One turn moves every row onto another: examples first, then more rows asked:
J_723: [ 20 -25   8  10 -10  14  29   4 -32   7  33  -7 -12  35 -21]
J_141: [ 27 -10 -15  15  17 -36 -11  24 -27  -8 -21 -57   7  -2  -7]
J_273: [ 12  13  22  15  34  22  -1   5  -5 -21  33  24 -22  -9 -28]
J_997: [ 27   2 -22  11  26 -42  -6  15 -10  32  18 -10 -13  17 -38]
J_447: [  8  -9  -5   1  31 -34 -19  35  22 -37   6 -31   4  21  -8]
J_175: [-20   2   6   0   4  11 -11 -16 -23 -16  -5  21 -21 -33 -58]
J_101: [-15  -7 -28 -15 -35  23 -17  -3   8   8 -42   6 -18 -16  14]
J_920: [  8 -13  -4  -6  28 -44  -8  -6 -13 -44   0 -19 -16 -11 -51]
J_976: [-24   2 -21  -4 -39  27  -5  -2  13  16 -28  -4 -18  -6  24]
J_732: [ 18  -6  12  25  44  -5  -1  31 -14   8  25 -12 -16  33 -11]
J_630: [-25 -15 -15   9 -39   0   3 -16  13  -2 -21 -14   1   9  37]
J_988: [ -7 -29 -16  26  12 -33 -37  18 -30   8   4 -35 -10 -18  -1]
J_610: [ 20  18  20  -3  28 -11   2   4  23   8  22  16   3  42 -25]
J_262: [ -7 -32   0 -20 -31  -4  -7 -19  -6  -2 -36 -24 -13  10  39]
J_85: [  5  30  17  -8  13 -17 -22  12  27 -32  25  13 -13 -29 -16]
J_522: [-26 -18   3 -13 -34  12   2 -22   1 -11 -31 -22 -14   5  32]
J_65: [-35   5   7 -21 -34   8   8   0   0  18 -44 -21 -26  17   9]
J_214: [ 40  -1 -11   6   1  -9   9 -11  -2 -19  48  15 -14 -18 -29]
J_451: [ 56 -21   5 -30  13 -21  10  21 -20  -8  10 -26  -5  -8  17]
J_243: [-12  -2   7 -34 -41  12  13   5  -7  19 -40  -6 -32  18   1]
J_326: [ 37   2  -3 -44  26  11  23  15 -14 -10 -22   9  -5   4 -45]
J_893: [-35   3  17 -12 -41  -4  23 -17   3  -2 -30 -12 -16  21   8]
J_255: [ 18  24   6   0   3  -3 -12 -18 -17 -32 -13   1  -5 -58 -32]
J_949: [ -5  -5  12  21  50 -18 -30  21 -13 -35   5 -16 -20 -18 -17]
J_958: [ 32   4 -16 -21  36 -16 -31  -2  -9  14 -20   8   3 -43  -7]
J_416: [-42  15 -19   1 -40   4   1   7  16  11 -36  -5 -16  -4   5]
J_80: [ 48  14   2   8   0  16  30  -6 -21  19   6   2   7  22 -30]

J_80 turns into J_141
J_988 turns into J_175
J_451 turns into J_958
And these:
J_262 turns into J_101
J_893 turns into J_630
J_610 turns into J_447
J_949 turns into J_273
J_997 turns into J_920
J_976 turns into J_65

One turn moves every row onto another: examples first, then more rows asked:
J_507: [ 24  23  50  36 -31   3  -8  12 -10 -30 -36 -13  -1  49  14  18  16]
J_68: [ -1  -3  23 -33 -32 -53  19  -5  -6 -14  -6 -31 -13   1 -51  13 -18]
J_535: [  6  33  44  12 -26 -25  35 -12  10  -9   1  27  45  51   7   5   1]
J_571: [ 37  67  59 -38 -65  -1  22  -4  -4   5   5 -16  16  12 -45  -2  -6]
J_13: [  3  57  53  19 -60  10  16 -10  -5 -52  -2 -53  22   6 -10  10  13]
J_669: [  7  36  11 -12  -2 -37  51  23 -36 -46 -16  34  -7   5   4  -9  -4]
J_519: [ 15  15  65  14 -41 -13 -27   4  -6 -23 -33 -30 -10  24  17  30   3]
J_162: [-13  31  61  -8 -26  -8 -22   4 -24  -2   5  -6 -41 -15 -41  12 -15]
J_146: [ -1  75   4 -24 -34  -4  38   8 -69 -16 -28 -14  14  -9 -21   6  19]
J_315: [-11  30  42 -22 -17 -16  36  16 -54   0 -17 -13 -18 -38 -42  -9   2]
J_509: [ 24  43  58  18 -18 -27  27  20 -51 -49 -38  13  -9  16  20   8  31]
J_231: [ 22  37  14 -14 -38  -3  38  -3 -69 -19 -31   0  16   6  14  13  47]
J_725: [ 62  63  23 -18 -45 -12  56  -8 -11 -24 -26 -12  11  17 -30 -21   8]
J_514: [ 13  39  31  32 -27 -41  42 -14   2  -4   8 -10  33  54  -6 -10  -5]
J_61: [ 22   3  65  -6 -26 -44  18 -14   4  -2   2 -32 -17  -8  12  35   2]
J_230: [  0  52  60  -7 -73 -26   5  -3 -27  26  30  -7   1  17   7   2  12]
J_440: [  5   9  66   2 -34  -8 -35  -2 -13 -19 -29 -31 -13  21   9  29   3]
J_32: [ 13  61   3 -23 -33  -8  39   9 -72 -23 -36 -10  12   1 -15   0  36]
J_878: [  6  61  48 -38  -1   8  17  40  -3 -26 -12  -5 -25  17 -19  -5 -30]
J_531: [ 14  62  60 -42 -47  -4   5  -6  -6   7  27   1  16  10 -46  32  -5]
J_505: [ 18  51  15 -10 -36  -9  37  -2 -73 -21 -35  -2  16   1   1   2  48]
J_498: [  2  -1  14 -32 -13 -48  32   1 -18 -21 -10 -21 -18  -6 -52  12 -19]
J_417: [  7  48  32 -29 -28 -12 -12 -27   3  20  10  25  -4  40   8  11  14]
J_594: [ -2   6   5 -31 -15 -52  30   2 -26 -23 -20  -5 -23  -4 -47  13 -20]
J_617: [-12  80   7   8   2  10   8  23  -8 -36   6  18   2   7 -25   0   2]
J_105: [ 19  18  55  23 -39  -7 -16   1  -6 -29 -41 -27  -2  37  20  25  19]
J_135: [-35  42  29 -45 -37  17  17  11   3 -18  -5  30  -3  12 -22  21 -17]
J_526: [ -7  83  24  15 -18  10  18  19  -4 -65   2 -20   3  10 -30   1   0]
J_612: [ 23  24  71 -10 -31  -3  35 -30 -30   2  -2  -8  20  18  31  40  26]
J_299: [  8  45  29  23 -27 -47  15  11 -19 -10   2 -43   4  36 -43 -15 -35]
J_401: [-18  42  21 -10  -7  -7  26   6 -37 -28  23  29  11  60 -11  31  20]
J_188: [ -9  39  36  13  -9 -17  72 -32  -9 -43   2  15  -1  32 -14  14  29]
J_540: [ 10  -2  34 -38 -36 -55  16 -20   8 -19   7 -25  -4   5 -43   9 -14]

J_509 turns into J_61
J_594 turns into J_231
And these:
J_571 turns into J_526
J_498 turns into J_505
J_32 turns into J_105
J_535 turns into J_531
J_146 turns into J_507
J_669 turns into J_612
J_417 turns into J_135
J_299 turns into J_725
J_230 turns into J_878

One turn moves every row onto another: examples first, then more rows asked:
J_30: [ 11 -30  34 -12 -30  -7 -56   0  18  45   2  16  34  44   0  -5   9  -8
  34   5 -15 -17 -61 -19  14   0  54   1  31 -34 -24]
J_918: [  1   1  21 -16   3 -27 -19  22 -18 -24 -21  -1   2  50  -5 -42 -23 -26
  10  18  35  28 -43 -56   4  -3  23  23   0 -12 -16]
J_581: [-43 -32 -12   5 -52  12 -33 -30   8  28  12   9  28  10  -4   7  16  36
  -7 -12 -26  -1   3  15  20  42 -25   0  15   4 -14]
J_131: [-28 -39 -16   6 -35   2 -35 -36  -2  11   7  10  34  18 -20  25   4  36
   0 -23 -45   5  12   9  15   9 -17  -8  25   9 -23]
J_746: [  8 -21  26   7 -62   8 -51  -5  24  38   3  13  41  42  -6 -11   7  -3
  23   5 -11  -9 -56 -27  15  20  48   6  12 -12 -48]
J_666: [-38  14  31 -21  -2 -12 -24  13 -22   1 -21 -14 -19 -15  14  -8  10   2
  21  15  -6   7  51 -13  27   0 -27   1 -17 -57   4]
J_991: [  7 -12  18   2 -39  -4 -55  -8  32  54   5  16  42  47   0 -16  -7  -8
  29   3  -8 -11 -64 -13  10  14  35  -8  27 -12 -29]
J_534: [ 16   0  31 -13   3 -27 -26  11 -13 -34 -37   2 -10  48  -4 -25 -22 -11
   4   9  39  23 -36 -50   3  -6  -1  33 -14 -32 -11]
J_986: [-31 -21  -6   9 -43   8 -42 -40   1  25  -3  18  17   8 -19   3  10  42
  13 -26 -41   0  13   9  17  21 -38 -23  26  -1 -26]
J_601: [-26 -24 -12  13 -46  17 -35 -40   5  19  -1   5  32 -15 -21   6  13  28
   1 -22 -40  -9  16  15  15  27 -28  -3   3  -6 -12]
J_15: [-35  24   9 -10 -16 -26 -18   3 -35 -16 -25 -15 -27 -16  -8 -15   4   2
  27   4  -7   1  47 -29   0  -9 -38   2   5 -56 -16]
J_680: [-54  15  28 -24 -19  -8  -6  -5 -23   0 -29 -10 -18  -2 -14 -12  20   1
  22  11  -8  -5  39 -19  -2  -4 -45  -6 -13 -56   5]
J_840: [  9  13   9 -10   1 -38 -33  14 -10 -16 -13   5  -2  33  14 -29 -35 -23
   9  15  51  18 -37 -57   7  -3  17  31   0 -32  -9]
J_566: [  4   1  26 -22  10 -24 -19  10 -15 -36 -18  -2   1  49   2 -30 -34 -22
   2  28  29  20 -44 -42  -6   0  14   8  -5 -10  11]
J_589: [ 20 -20  27   6 -45  -7 -50  12  28  32   2 -13  38  48   5 -14   4  -9
  25  14 -14 -13 -60 -13   4  25  44  19  22 -23 -47]
J_57: [-30 -30  -9  29 -41   6 -12 -42   9  14  12  -1  26  -1  -9  18   6  31
   5 -21 -52   2  11   2  10  25 -23   8   4   1 -21]
J_418: [-37  14  18 -23  -1  -7 -20  12 -39  -5 -33 -15 -21 -14  -8 -26  11  -9
  20   3  -5  10  40 -10  11  -3 -35   5   0 -55   7]
J_69: [  4  -7  10 -14   7 -33 -28   9 -11 -28 -13  -3  -4  35   0 -18 -37 -13
  -7   8  36   4 -31 -67   1 -10  18  26  -4 -23  20]
J_558: [-42  14  18 -22 -27  -8 -26  11 -30  -2 -18 -23 -24  -3  -3   4   8   5
  22   7 -16  -6  60 -30  17 -17 -17  -2   4 -60  -3]
J_425: [ 12 -19  38   2 -55  14 -43 -11  15  32   0  14  14  55   8  -2  11  -2
  31   6 -21  -2 -63 -22  15  19  50   1  27 -27 -39]

J_666 turns into J_566
J_558 turns into J_69
And these:
J_680 turns into J_534
J_840 turns into J_991
J_746 turns into J_601

